128 stands for zero in the data rows.
Here are some points, one per row:
[ 97 107 128 179 156 135  52 143 151 130 237  98 125 192 147 104 137 102 131 161  95 142 101 103  98 149 170 139 112 146 134 135 109 197 118 144  79 151  64  63 100 167 166 140 180  85 126 128 143 181 193  46 189 160 139 153  76 129]
[122 186 124 155 114 214 152 155 248 108  99 122 132 172  51 180 103 145 133 132 174  73 170 116 121  86 162 146 148 127 132 157 144 128 124 106 118 111 136 167  52 212 132  34 151  70 100 112 130 100 145 125 120 140 142  73 163 191]
[153  62  47  59  61 100 132 144 177 128 198 100  86  55 103 143 169 189 120 170  85 165 176 162 152 162 119 111 159 123 124  95  79 140 134 116 160 113 157  98  89 119 132  33 187 155 166 151 156 113 109 127 169 154  89 161 161 172]
[172 180 158 128 166  65  96 130 130  83 138 152 115 138 112 128 120 101 132 114  84  94 166  89 123 255 174 122 104 219 168 153 172  79 118  97 107 104 153  14 139 166 149 103  56 168 113 131  53 142  86 153 152 164 100 119 186 113]
[ 65 150 122 111 121 189 144  89  66  98 188 159 160 151  34 105  56 104 130 117  71 105 168 128 119 107  53 110  95 104 215 115 108  91 113 150 117 194 152 162 116 138 174  99 148 239 141 149 131 126 153 161 127 122 159 132 117 112]
[ 79 124 177 125 144 195 114  85 189 211 154 100 155 134 116 154 187 145 137 118 147 201 179 162 189 197 146 155 163 119 124 119 105  93 179 141  60 159 182 131 171  98 137 145 116 103 141  48 100 161 132 133  94 125  87 118 173  75]
[117 168 208 134 126  34 101 149 127 167 237 115 150 120  85  77  99 166  89 183 124  99  95 131 118  66  94 175  82  67 119  98 116 155 158 139 145 101 146 156 129 135 107 161  79 117 113 123 109 139  92 112  82 124 128 107 234 149]
[ 93 150 154 141 109 135  64 132 195 147 111 137 157  98 203 148 134  67 110 158 124  98  90 201 180 109  98  95 156  46 151 135 145 164 135  90 148 112 107  64 203 136  92  87 158 203 139 172 111 109  94 139  91 168 145  60  62 146]
[122 154  53  56 164 117 133  96 149 188 125 119  32 229 143 103 110 153 135 127 165  40 147 104 155 119 162 136  97  72 121 104 146  69 149 154  97 102 125  95 111  52  72 127  83 158 132 119 146 131 109 121 187  91 128 149  64 170]
[193 150 102 115 131 160 124 114 108 129 103 105  57 161 115 127  79  75 173 151 135 185  77 243  55 188 142 112  72 145 168 161 138 158 145  81 137 188 167 130 117  69 117 248 159  86 131 133 111 127 152 142 109 129 120 106 220 194]
[120 162 125 153  99 111 218 130 198  52 120 135 150 167 162 145 164 112 129 111  51 111 101  76 157 127  93 159 134 126 177 151 104 126 123 160 127 132 119  80 177  44 115 124 155  47 126 147 116 153 149 196  95  54  71 150 113 189]
[114 100 155 138  57 146 129  97  96 167  93 141 130  63 109 125 133 115 102 124 143  31 221 157   9 108 131 176 105 135 105 132 125  90 151 144 117 130 163  38 155 203 131 177 183  90 149 130 133  96 129 116 149  87 127 125  65 105]
[183 150 150 112 131 111 124 140  90 155  96  96  82 185  42 133 243 116 109 146 135  94  42 108  97  50 126 125 171 211 180 106   6 125 161  85 144 102 107 136 187 135 159 110 151 128 138 122 129 127 130 132 135 137 174 104 101  58]
[ 54 158 110 183 110 143 208 109  37 165  75 152 173 150 104 175 153 138 116 154 121 244  84 104  80 111 167 117 129  58 126 130 159  95 103 104  94  67 153  96 166 161 170 102 107 170 123 150 169 122 129  91 179 103 115 128 157 190]
[ 64 127  94 169 115 108 114 153 132 134 106 104 164 132 138 112 155 200 130 164 206 107 159 133 152 144 104 115 145 230 205 124 210  86 121 140 189 157 130 189 170  93 201 170 163 123 127 151 112 148  65  78 145 163 151 134  58 185]
[155  94 106  87 141 120 119 118  78 121  84 123 167 120 196 107  45 103 136 130 156  53  98 153 130 199 136 130 150  47 130 120  75  45 156 149 119 102  39 209 161 198 170  76 177  98 129  79 110 160 132 131 105 106  97 148 165 161]
[110  69 112 137 171 181 136 124 113 117  70 101 170 125  76  91  78 154 107  99 183  77  68 110  94 183  70  15 155 190  19  51 169 247 180 106  74 186 158 102 156 102  87  95 104 113  61 181 110  82 132 139 139  79 119 159 187 136]
[171 208  85 114 169 168 159 123  54 205 176 168  97  90 126  45 152  67  93  99 144 195 210  85 204 155  30 140 192 127 104 127 183 164 109 113 185  67  62 119  86 149 100 161 185  67  65 163 150 111 151 139  87 118 101 104 123  87]
[104  44 125 200  87 130 144 152 168 119 154 175  76 150 113 106 103  32 104  91 118 137 148 134  66 132 117 154 185 109 139 133 187 107 107 128 162  88 126 204 170  51 109  83  52 132 175 122 134 116 125 106 198 128 144 120 166  77]
[ 56 200 115 165 107  83 196 115 170 162 134 152  49  46 187 164 119  63 148 126 167 106 133  85 170 135 117  85  56 179  78 136  63 143 112 123 111 180 113 186 179 178 140 103 139 140 148  95 183 103 106 127 155 165 153 155 187 116]
[138 117  89 144 155 116 137 174 137 139 106 176  93 137 103  57 105 197 145  53  91 223  71 174 156 122 130 123  78 129  92 106 196 192 140 139 152  95 132 129 132 198 163 111 162 104 129  48 134 183  89 227 156 150 122  98   9 101]
[ 66 107  71 112 124  82  59 112 124 116  56 123 165 101  85 131 109  29 112 156  89 186 117  99 183 139 140 199  94 196 112 125 104 131 148 141 133 100 159 153  83 103  66  94 147 145 125 128 123 135 148  69  46 103 188 128  99 161]
[110 166 153  87 147 137 116 137 167 137 101 147 168 118 147  81 111 191 137  81 139 187 141 135  40 148 135 116 168 172 198 124   2 153  62 137 156 102 121 172 105 195   0 180  79 151 118 125 161 155 131 116 130 136  91 149  85 125]
[ 26  41 114 138 169  92 137 177 137 102 116 106 125 157  77 163 180 141 128 115  96 107 145  99 108 169 130 107 119  60  49 168 105  57  97 121 158 120 110 167 111 138 110 223 198 160 143 165 113  79 106 168  67 156 131 141 144  88]
[ 89  88 129  64 131 138 137 183  56  79 177 144  91 117 211 159 135  85 137 160 159 158 210  71  86  74 182  93 152 114 156  99  94 168 173  75 131 147 185 150 118 106 170 140 105 138  89  97  85 114 108 149  87 118 110  93  64 157]
[139  86 120 163 134 152  58 135  28 119 130 127  89 141 198 121 239 204 164  74 105 103 137 142 151  91 131 131 124 122 167 152 156 145 100 142 121 173 126  95 119 154  72  73  78  91 141 116 129 174 113 120  81 107 227 151 213 162]
[255 126 115 173 148 165 154 115 175  90 167 110 135  56 103 119 120 156 153 172  58 172 144 118 122 138 161 117 119 126  63 144  83 112 119 153 120 113  78 150 175 117 165 175  67 132 122 120 108 103 107  92  78  73 214 114  60 117]
[149 206 136  71 147 137 126 109 136 120 141  81 173 166 255 117 126 156 127 128  99 166 114 140  13  90  99 183 139 180   9 148 152  97 125 167 131 114 127 133  92  77 150  80 164 152 127 148 105 125 122 148 137 166 163 119 146  93]
[ 99 110 209 130 125  83 160 134 107 155 147 151 126  96  68 170  92 142 154 135 204 151 132 191 113  83 174 124 109 150 161 168 145 122 108 153 136 142  32  85  98  45 134  46 119 154 102 103 132 108 145 142  70 108 107 180 113  83]
[208 159  50 237 131  99  89 147  80 133  82 122 167  78 149 147  40 182 133 127 150 125 100  71 165 102 156 159 174  64 172 150  63 128 135 132  83 161 186  99  94  65 110 150 177 133 131 116 106 119 108 143 193 155 107 136 146  72]
[ 65 164 172  10  69 121  89 151 111 143  53 141 128 111 120 178  60 143 126 164  78 100 121 108 190 119 128 114 187 113  96 156 162 169  80 123 143 151 132 141 118 138 206 160  33  67 202 131 184 102 147 137 160 105 138 125 113  69]
[217  66 112  93 131  92 126 115 194 147 147  89 148 124 155 174 117 119 142 135 128 156  97  55  74  70 114 108 125 135 199 104 255  82 122 112 100 163 108 138 133 200 102 156 116 146 161 123 163 133 133 130  76 134 102 124 140 104]
[207 101 136 120 127  64 145  63 138  62  87 134 179 179 131 152 196  95  83  98 205 167 143 182 138 182  61  83  55  54 118 105  96 184 134 169 127 162 137 118  70 122 148 139  46  54  94 165 136  89 165 122 166 160 133 130  91 115]
[148 154 142  98 148 156 170 123 122  94 138 156 143  60 123  88 178 153 155  69 102  18  78 144 149 114 184 119 116  81 126 105 170 131 100 120 145  97 171 139 103  59 155 156 155 129 118 116 137 191 198  23  83 201 124 114 143  98]
[197  96 235 142 144 170  62  93  82 102 165 137 153 110 110 164 163 102 136 110 118 119  98 150 212  69 122 139 107 181  70 159 131  79 130 125 111 104 148 201 119 109  75 158 121 105 120 161 120 101 104 183 243 145  43 191  84 202]
[148  77 175 167 100 159 185 143 136  85  98 114  99 178 201 118  99 165 112 159 162 113 129 145 236 113 153 177 134 153 101 113 115 155 140 129 171 119  94  98 104 176 134 189 104 254 141 141 135 148 171 125 128  75 119 108 179 105]
Along one direction, these points spread out more than along any other. Take the direction at right angles to it along which they spread out most. Go by this last direction. How many in every 100 of the points above lie lower along it than each point below? Answers are rounded to whole numbers. More than half of the points above lie lower than the first one.
[183 150 150 112 131 111 124 140  90 155  96  96  82 185  42 133 243 116 109 146 135  94  42 108  97  50 126 125 171 211 180 106   6 125 161  85 144 102 107 136 187 135 159 110 151 128 138 122 129 127 130 132 135 137 174 104 101  58] 83
[ 56 200 115 165 107  83 196 115 170 162 134 152  49  46 187 164 119  63 148 126 167 106 133  85 170 135 117  85  56 179  78 136  63 143 112 123 111 180 113 186 179 178 140 103 139 140 148  95 183 103 106 127 155 165 153 155 187 116] 6
[138 117  89 144 155 116 137 174 137 139 106 176  93 137 103  57 105 197 145  53  91 223  71 174 156 122 130 123  78 129  92 106 196 192 140 139 152  95 132 129 132 198 163 111 162 104 129  48 134 183  89 227 156 150 122  98   9 101] 94
[122 154  53  56 164 117 133  96 149 188 125 119  32 229 143 103 110 153 135 127 165  40 147 104 155 119 162 136  97  72 121 104 146  69 149 154  97 102 125  95 111  52  72 127  83 158 132 119 146 131 109 121 187  91 128 149  64 170] 33
[ 99 110 209 130 125  83 160 134 107 155 147 151 126  96  68 170  92 142 154 135 204 151 132 191 113  83 174 124 109 150 161 168 145 122 108 153 136 142  32  85  98  45 134  46 119 154 102 103 132 108 145 142  70 108 107 180 113  83] 36
[207 101 136 120 127  64 145  63 138  62  87 134 179 179 131 152 196  95  83  98 205 167 143 182 138 182  61  83  55  54 118 105  96 184 134 169 127 162 137 118  70 122 148 139  46  54  94 165 136  89 165 122 166 160 133 130  91 115] 25
[104  44 125 200  87 130 144 152 168 119 154 175  76 150 113 106 103  32 104  91 118 137 148 134  66 132 117 154 185 109 139 133 187 107 107 128 162  88 126 204 170  51 109  83  52 132 175 122 134 116 125 106 198 128 144 120 166  77] 8
[171 208  85 114 169 168 159 123  54 205 176 168  97  90 126  45 152  67  93  99 144 195 210  85 204 155  30 140 192 127 104 127 183 164 109 113 185  67  62 119  86 149 100 161 185  67  65 163 150 111 151 139  87 118 101 104 123  87] 97
[149 206 136  71 147 137 126 109 136 120 141  81 173 166 255 117 126 156 127 128  99 166 114 140  13  90  99 183 139 180   9 148 152  97 125 167 131 114 127 133  92  77 150  80 164 152 127 148 105 125 122 148 137 166 163 119 146  93] 81
[139  86 120 163 134 152  58 135  28 119 130 127  89 141 198 121 239 204 164  74 105 103 137 142 151  91 131 131 124 122 167 152 156 145 100 142 121 173 126  95 119 154  72  73  78  91 141 116 129 174 113 120  81 107 227 151 213 162] 58
[255 126 115 173 148 165 154 115 175  90 167 110 135  56 103 119 120 156 153 172  58 172 144 118 122 138 161 117 119 126  63 144  83 112 119 153 120 113  78 150 175 117 165 175  67 132 122 120 108 103 107  92  78  73 214 114  60 117] 89
[114 100 155 138  57 146 129  97  96 167  93 141 130  63 109 125 133 115 102 124 143  31 221 157   9 108 131 176 105 135 105 132 125  90 151 144 117 130 163  38 155 203 131 177 183  90 149 130 133  96 129 116 149  87 127 125  65 105] 39
